Each path below is one point turned by a fixed rotation once a step. After each direction that follows a path, write how fast that rotation turns it, in degrees a step (0 if it stays still).
Each turn is a multiple of 5 degrees from 10 to 175, or 0.
Each row of a path follows its step; steps can be skipped.
Path 1:
step 0: 6, -9, 4, 8, 8, 7, -2, 2, -3, -18, -4, 11, 4, 0, -1, 6, 0, 7, 2, 3, -2, -6, 6, 2, 7, -7, -2, 12, 10, 0, 3, -6, 5, -6, 6, 4, 2, 11, -3, -8, 3, -9, -3, 4, -4, -2, 0, 0, -15, 1, 4, -1, -2, -3, 0
step 1: -7, -7, 6, 4, -3, -7, 0, -1, 0, -13, 2, -4, 1, 0, -6, 11, 0, 6, 11, 9, 0, -3, 4, 11, 5, -3, 3, 4, 3, 5, -11, -1, -10, -4, -2, -7, -10, -2, -8, 6, 16, -5, 0, -6, 0, 1, 0, 6, -9, 0, 5, -5, -6, 3, -4
step 2: -8, 1, 4, -4, 5, -4, 9, -10, -8, -2, 3, 0, 0, 2, -2, -2, 7, 11, 5, 7, -2, 4, 5, 5, -7, -5, 4, 5, 3, 0, -4, 1, 8, -5, 12, 14, 1, -2, 6, -6, 10, -4, 2, -6, -6, -2, 4, -3, -6, 5, 7, -7, -9, 10, -10
step 3: 8, 7, 6, 2, 11, -1, 6, 1, 5, -1, 3, 4, 11, -2, -3, 0, 3, 8, 19, 1, -4, 3, -8, 3, -8, -12, -8, -4, 4, 5, -4, 5, 0, -6, 4, 0, 6, 3, -3, 6, 3, -6, 5, -2, 6, 10, -2, 4, 1, -1, -5, -11, -12, 2, -8
step 6: 0, 11, 1, 7, -9, -7, -9, 3, 0, 2, -6, 7, 1, 7, -9, 5, 10, 5, 0, 2, 8, -5, -3, 4, -3, 0, -1, -6, 7, -6, 0, -2, 0, 5, -10, 6, -7, -11, 4, 4, 4, -10, 16, 5, 0, 9, 9, 4, -4, -10, -2, -3, 1, 4, 3
step 7: -7, -2, -1, -4, 0, 1, -5, 6, -7, -3, 5, 1, -2, 10, -7, 0, 1, 3, -8, 9, 1, -3, -5, 5, -12, 0, 1, -7, 4, -4, 5, 16, -8, -4, -7, 17, 1, 8, 5, -2, 2, -4, 3, 3, 0, 5, 10, -11, 5, 2, -3, -9, 1, -5, 7
step 8: -4, 8, 3, 4, 3, 10, -1, 7, -2, 0, 3, 3, 10, 6, 10, 5, 0, 1, -1, 1, 6, -7, 5, 13, -10, 5, 1, 0, 2, 6, 4, 7, -1, 9, -5, -2, 2, 5, 7, 8, -5, 0, 20, 0, -10, 8, -5, 2, 8, 7, 0, -2, -4, -1, 8
step 9: -11, -6, 1, 1, 8, -1, -8, 0, 1, 8, 3, -6, 5, 2, 1, 10, 3, 1, -1, 4, 6, -14, -6, 0, 8, 0, -9, -6, -3, -1, 14, -3, -5, 7, -6, 5, -1, 11, 11, -1, -3, -2, 5, -10, -1, -1, -5, -4, 7, 1, 3, -4, 1, 14, 6
step 11: 1, 8, 1, 2, 13, 1, 4, 0, 2, 12, 8, 8, 1, 1, -9, -5, -5, -6, 0, -7, 4, -9, 2, 3, 3, -4, 0, -4, 3, 10, 15, -10, -5, 8, -3, 7, -5, -4, 6, 3, -3, -7, 1, 4, 1, -1, 7, 0, -7, 11, 1, 12, 2, 3, 6
1, -3, -1, -1, -5, 1, -2, 0, -1, -2, -1, 3, 1, -1, -1, 2, -1, -2, -1, 1, 4, 3, -2, 1, -1, -3, -1, 1, 2, -2, 0, -2, 1, 1, 0, 1, 1, 0, -1, 2, -1, 0, 3, 0, 2, -1, 2, 0, 4, 2, 2, 0, 3, -3, -1  45
Path 2:
step 0: 2, 0, 9, -8, -3, -14, 0, 1, -2, 2, -1, -2, -3, 5, 1, -12, 5, 0, 11, -1, -4, -1, -3, 16, 6, -8, 5, -2, -3, -6, 4, 11, 5, -6, -4, -10, -6, 0, 8, 8, 7, 0, -12, 2, 5, -1, -2, 1, 5, -6, 4, 1, 2, -7, 1
step 1: -13, -3, 4, 3, -5, -2, -11, 3, 0, 4, 1, 0, -1, -1, 0, 11, -2, -3, -3, 7, 4, -4, -1, 3, 4, -3, 12, 3, 1, -7, 5, -2, -2, 7, 6, -10, -13, 4, 13, 1, -5, 4, -3, -10, 6, 3, 10, 1, 6, -7, 0, 8, -3, 3, -9
step 2: 10, -1, 5, -3, 2, -4, -5, -2, 2, -1, -2, -12, -8, -3, -10, 2, -8, -1, 4, 2, 3, -4, 6, 0, -2, 2, 12, -3, -4, 0, 2, 5, 4, 5, -5, 6, -2, 1, 1, -8, 12, 10, 0, -2, -5, 10, 11, 2, 1, 0, -2, 12, 11, -10, -1
step 4: -5, 0, 11, 9, -5, -4, -3, -6, 1, -1, -2, -10, 6, -7, -2, 16, -1, -2, -9, 11, -6, -6, -9, 1, 7, -3, 3, 0, 11, 3, 2, -1, -2, 10, 3, -4, -5, 7, 5, 5, 5, 6, -1, 10, 3, -1, -5, -2, -1, -4, -1, 9, 6, 2, -6
step 5: 1, 0, 0, 5, 3, -6, 1, -12, -8, -3, -3, -20, -2, -6, -4, 3, -5, 1, 8, -3, -1, -9, 3, -3, 2, -8, 8, 2, -2, -2, -4, 7, -1, 0, -17, 6, -8, -5, -3, -2, 13, 1, 2, -4, 8, -7, 1, 6, 3, -4, -4, -1, 2, -1, 1
step 7: -5, -1, 11, 7, -3, -2, -5, 1, 4, 0, -11, 2, 4, -3, 4, 4, 6, 4, -3, 7, -7, -1, -1, 7, 9, -3, 13, 6, 13, -10, 8, 6, -5, -2, 0, -1, 0, 2, 7, -6, 10, 8, -2, -4, -3, 5, -2, 5, 7, -15, 2, 4, -2, -5, -2
step 8: 0, -1, 2, -3, 12, 4, -10, 0, 1, 6, 0, -13, -3, 1, 1, 4, -13, -1, 12, 2, 4, -9, 7, 12, -6, -4, 3, -1, 6, -4, 5, 4, 2, 5, -10, 0, -5, -1, 7, -1, 1, 7, -3, -12, -5, -10, 6, 5, 0, -3, -3, 3, -2, -5, -3
step 9: 5, -1, -3, -9, -2, 4, -4, 1, -3, -4, 3, -2, -7, 4, -10, 9, 5, 8, 11, 10, -5, 1, -8, 5, -4, 4, 11, -3, 1, -2, -1, 11, 16, 7, 3, -2, -1, 10, 9, 11, 1, 7, -5, -2, 3, 6, -3, -4, 4, -1, 0, 3, 4, -4, 2
step 11: -4, 2, 8, 7, 0, -3, -10, -3, -5, 4, 2, -15, 1, 0, -7, -1, -6, 4, 4, 6, 4, -4, 5, 11, -4, -14, -2, -3, -2, -1, 3, 4, 9, 6, -5, 4, -12, -4, -8, 9, 2, -1, -3, 2, 4, -1, 2, 9, -2, 2, -1, 8, 9, 4, -10
2, 0, 4, 3, -3, 1, 2, -1, 3, -1, -1, -2, -4, 0, 0, 1, -1, -1, -3, -2, -1, 0, 1, 0, 0, 0, 2, 0, 1, 0, -3, -2, -2, 0, -1, -1, -1, -2, 1, -2, -1, 0, 2, 1, 4, -1, -2, -3, 0, 4, -2, 1, 1, 0, 1  35
1, -1, -2, 0, 2, 2, 0, 0, 1, 0, 2, -3, 1, 2, -2, 1, 0, -1, 1, -2, -2, 0, -6, -2, -1, 2, -2, 3, 0, 2, 3, 0, 0, -1, 0, 1, -1, 0, 1, 0, -1, 3, -1, 2, 1, -2, -5, 3, 0, 3, 1, 3, -1, -1, 1  65
